(in the rows, 128 means zero)
M: 3 groups of rows, each row roughly a mix of its group's hidden directions; one row fits no group:
M (93 x 12):
[[139  95 163 134  96  70  96 160  92 170 135 140]
 [137 184 131  67 110 102  80 123  91 151 139 129]
 [133 103  89 162  83 186 139 112 115 178 148 115]
 [190 150 182  90 148 151 127 134 121 173 106 128]
 [117 134 111 123 159 181 184 121 154  68 143 146]
 [147 142 131 112  98  93 151 152 118 156 213 134]
 [167 121  96 151 168 126 106 147 102  86 149  66]
 [124  88 150 109 109 155 131 112 163 143  55 169]
 [121  81 115 114 113 143 129 110 151 101  46 158]
 [ 84 126 179 117  91 129 186 114 125 168 143 157]
 [155 158 121 119  98 103 145 158 124 150 199  80]
 [180 105 121 146 176 107 104 131  89  88 127  80]
 [133 110 129  92 116 121 129 129 165  90  41 122]
 [171 140 147  85 133  87 113 109  73 148  80 125]
 [158 132 174  86 178 174 141 114 150 151 158 155]
 [100  79 151 184 140 158 180 133 167 124 134 134]
 [108 156  61 129 118 160 149 103 144  78 100  96]
 [ 84 119 182 115 127 130 176 108 158 174 125 166]
 [183 125  89 131 138 104  92 130  80  78 125  98]
 [124 102 109 177 146  82 122 168 117  66 156 129]
 [148 163 163 140 107 121 116 131 110 188  63 108]
 [ 85 150  73 168 120 144 155 114 144  75 102 110]
 [150 150  76 135 159 150  65 156 161 115 111 100]
 [ 82 124  64 148  70 112 132 120 119  99 105 106]
 [169 113 123  88 132  81 137 155 130  81  97 178]
 [ 86 166 146  98 153 153 112 103 132  99  62 106]
 [ 74 128 156 120 141 142 195 125 160 163 165 125]
 [123 137  75 131 107 153 174 135 126  56 101 115]
 [ 81 129 144 118  78 136 165 111 158 152 130 191]
 [133 114 176 138  96  86  99 146  99 196 114 137]
 [101 149 157 140 134 151 136 159 113 145 198  73]
 [126 189 100  70 116 123  72 130 140 154 120 141]
 [154 155  87 118 166 166 153 125 147  59 120 105]
 [117 155  88 142 157 170 168 117 154  62 117 117]
 [ 76 134  91 176  84  88 103 118 120 138 100 103]
 [130  81 134 153 153 155 112 111 142 122  55 171]
 [ 90 147 108 128 152 161 110  99 119  85  63  95]
 [137 153 153 113 115  81 142 153 130 150 211 121]
 [154  88 107 141  62 135 152 138 150 177 162 112]
 [182  96 133 165 149 114  96 133  81  84 117  98]
 [119 140 137 149  96 151 134 126 150 185 166  59]
 [ 71 134 126 135  86 148 174 131 148 129 191 145]
 [151 110 162 164 151  75 124 156 148 149 191 139]
 [ 74 156 154 127 131 163 144 151 165 173 175 110]
 [108 159 154 179 170 147 108 122 115 165 178  96]
 [ 78 154 133 102 128 149 131 124 196 171 130 166]
 [103  80 133 160 140  77 106 150 123 111 189 153]
 [115 191 124  89  81 137  75 144 120 162 134 138]
 [ 83 165 159 111 178 133 104 107 130  90  77 119]
 [181 157 154  84 166 147  96 109 139 175 124 107]
 [151  74 147 179 170 133 169 134 114 109 114  87]
 [116 129  72 150  79  87 104 137 104 106  95  88]
 [124 147  74 107 151 177 153 102 158  71 134 113]
 [142  71 145 171 140 124 198 121 103 108 112 110]
 [116 127 155 125 195 157 128 104 168 137 183 156]
 [135 139 110  86 147 101 129 133  97  62  98 180]
 [ 88  86 142 128 128 145 118  95 163 114  55 149]
 [100  85  84 148 113  88 122 147 119  72 170 135]
 [ 98 133 186  87 139 124 120 114 169 122  66 145]
 [186 121 109 151 136 123  89 147  79 100  99  83]
 [140 144 197 139 153 122 106 125 130 203 120 140]
 [159 166 113 130 135 100 136 157  89 131 208 119]
 [ 72 140 176 134 129 158 145 141 165 171 173 126]
 [ 81 124 116 134 145 143 185 130 163 121 196 113]
 [151 153  90 104 100 116  56 121 132 112  97 168]
 [153 147  98 172 138 126 127 146  94 142 201  92]
 [149 113  99  86 122 101 136 138 123  65  74 162]
 [ 82 163  92 100 108 134 127 126 161 118 197 149]
 [134 115  98  79 113 113 137 127 124  68  68 159]
 [121 134  59 144  92 168 140 113  82 133 164 107]
 [131 178 137  87  90 109  83 133  77 139 166 121]
 [127 148 160 177 166 165 111 123 111 187 168 127]
 [ 73 127 115 136 133 151 151 127 193 122 183 153]
 [141  73 151 197 133 153 127 137 148 115  80 142]
 [135  75 172 126 122  88 117 162 104 145 174 168]
 [146 151 152  92 163 138 116 135 133  99  44 141]
 [114 117  80 145  73  76  93 138 101 123 108  95]
 [ 77 136 122 101  95 127 177 104 164 142 146 183]
 [120  68 150 194 152 150 142 128 168 101 128 144]
 [142 102 176 130  95  82 102 155  93 183 126 143]
 [ 81 148 112 203 135 136 116 154 117 156  92 102]
 [ 85 140 143  99 117 135 147 110 183 171 108 184]
 [131 128 152 133 208 140 113 115 164 126 184 145]
 [134  81 126 124  60 130 148 129 182 162 117 101]
 [121 155 127 122 160 128  82 145 124 113 206  87]
 [124 144 157 139 147 177 111 119 157 151  61  81]
 [140 101 114 175  93 161 135 127 142 190 163  92]
 [106 134 162 166 135 129 123 123 133 185 203 116]
 [136 149 161 123 204 168 133 104 168 137 157 143]
 [113 155 161 174 163 149 112 122 116 179 183 111]
 [171 159  99  90 145  96 132 158  99  68 107 129]
 [169 143 152 114 210 142 103 120 155 133 163 124]
 [117 138 140 118  56 132 142 123 103 178  70 125]]

which group is each row in? (one row of each group first):
[116  81 176 167 101 132 195 119 109 134 116 143] | (2)
[144 108 111  81 116 107 136 133 138  74  62 161] | (57)
[174 148 195 142 190 141 138 151 132 141 123 142] | (127)

[ 71 156 124 113  91 159 158 135 175 169 141 155] | (2)
[ 82 117 114 195 155 114 145 139 142  74 152 144] | (127)
[ 57 160 117 135 152 118 112  99 114  84 141  84] | (57)
[145 123  90 135  73  89 119 158  89 101  88  96] | (127)
[113  95 186 143 120  93 111 143 114 183 156 167] | (127)
[ 98 144 105 126 164 185 166  96 169  90 146 138] | (127)
[ 99 152 183 115 177  99 116 122 118 125 157 186] | (57)
[153 103 147  69 120 174 179 135 125 111 150 168] | (127)
[180 129 126 139 102 114 101 142  53 111 104  95] | (2)
